Here are some points, each followed by its number:
[  0  -9  26 -10   7 -14  -9 -21] 0
[  8  14   2   2 -16  13  21 -16] 1
[ 30  20 -22   2   3  12  19  24] 2
[ 13   2 -11  16  -2  49  16  17] 3
[ 17  -1 -12  -9 -16 -14  -6   2] 4
[-47  10   2  10  28 -27   5   6] 5
[  3  -6  -9  -9   0   0   0 -13] 6
[ 22  12  10   9 -10  -4  11   7] 7
[ -1 -11  -3  -7   0  15  -7  -9] 8
[ -2  17 -29  -4  25  20  17  15] 9
[-7 20  2  7 23 -1 13 12] 10
[ 33 -14  19 -19   2   0   0 -11] 11
[-21  -9   4 -17  27  27   6 -26] 12
[ 39  32  82  21 -48 -57 -11 -10] 13
[ 20 -28  -4 -21 -12   7 -13 -27] 14
[ 38 -46 -49 -55  22  29  22 -34] 15
[-17 -20   8  -5  15  30  -3 -42] 16
[ -5 -18 -40  -7   7  72  10 -13] 17
[ 39  54 -18  54 -59  -4  21 111] 18
[  4   2 -39 -10   5  12   6  17] 19
[ -2 -17  -5  -4 -13   2 -13 -16] 20
[-31  23  18  44  22  26  13  42] 21
[-21 -26  -1 -43  22  15  17 -49] 22
[  6 -24  15 -25   9 -15 -17 -28] 23
[-27  -8  30 -26  10 -51 -27 -43] 24
[ 11 -11  10 -12  -3 -24  -8  -9] 25
[ -2  14  23  11 -10 -17 -13  11] 26
[ 43  -1 -36  -8 -34  21   5  27] 27
[-14  15  14  28   3 -13  -4  29] 28
[ 24  -3  19   6 -14 -14 -15  12] 29
[ 5  4 -9  1 -1 -9  1  9] 30
[ -2  -8  44  -6   4 -26 -12 -32] 31
[-46  14 -58  -8  61  18  43  13] 32
[ 30  -5 -56  -2 -37  35  13  22] 33
[-63  -3  12  34   6 -32 -23  11] 34
[ 8 17 -9  3 22  8 15 12] 35
[ 17  24  16  38 -77 -59 -44  40] 36
[ 19   6  -7  13 -39   4   2   3] 37
[-38   3   8  33   4  -8 -18  11] 38
[ -9  -9  -6 -34  33  16  13  -9] 39
[-11   7  12   5   9   5   7 -13] 40
[-36  10  19  12  10 -31 -15  13] 41
[ 40   7 -55 -20   4  34  28  16] 42
[  0 -24   5  -9  -9   1 -22 -16] 43
[-3  2  8  8 -3 19  8 -2] 44
[ -1  -1  16   4  -8 -15 -13   4] 45
[-18  52  33  31   2 -20  20  21] 46
New points follow, each followed by the numbers of its two nearest points above by angle, nearest first.
[ -7  22 -30  -4  23  15  20  30] 9 35
[-43  14  68  23  26 -20  -5   5] 41 34
[-10  -1  16  11   2  21   2   0] 44 21
[  3 -13   4  -5   2  17  -3  -6] 8 16
[ 39 -18 -13 -27   0  15  12 -11] 15 11
[-21   5 -27   2  18  17  17  -4] 32 9
[ 35 -23 -47 -40   4  32  21 -37] 15 6
[ 13  -3 -15   7   6  47  20   9] 3 17
[ 28 -23 -31 -33   2  13   1  -3] 15 42
[  8 -16  12 -16   5 -11 -10 -18] 23 0
[17  9 -4 -1  2  5 13  9] 2 42
[-5 -6 -6 -1 -7 -1 -6 -7] 20 43
[-58  25  15  19  53 -54  13  10] 5 41
[  7 -17 -45  -6  10  83  17  -4] 17 3
[  7  15  -5  19 -27   2   0  39] 18 36
[-63  44  51  90  33 -41 -13  80] 28 38
[ -4 -33  34  20 -11 -45 -62 -12] 45 31
[ 34  -2  -9  18 -59   6 -12  12] 37 27
[ 52 -35 -30 -52   3  11   5 -22] 15 14
[ 27 -16 -26 -24  -1  21  14 -25] 15 6
[  0  -9 -20 -15   0   0  -1 -25] 6 15
[-14  21  -4   6  -3  11  30 -13] 1 40
[  9   1   1 -10  -1 -15  -5 -11] 25 23
[-33   5 -21  -3  13  12  15  -8] 32 12
[ 51  14  -7  31 -72   4 -10  29] 37 18
[ 32 -20  33 -20  16  -8   4 -21] 11 0
[ 66 -51 -24 -49 -45  42 -17 -48] 14 15
[ 19  -9  16 -13 -10 -24  -8  -9] 25 11
[12 -7 13 -9  5 -6  3 -5] 11 25
[-54  14 -60  -2  68  22  49   7] 32 9
[ 109   13 -108  -40  -13   54   60   18] 42 27
[-14 -11   7 -21   7   2   6 -27] 22 12
[-17  -2  42  23 -16 -47 -47  16] 45 26
[ 11   8  -7  -6   8 -10   1   0] 30 2
[-21   5  17   3  14   6  -2 -13] 40 12
[ 16  21  49  12 -66 -60  15   5] 13 36
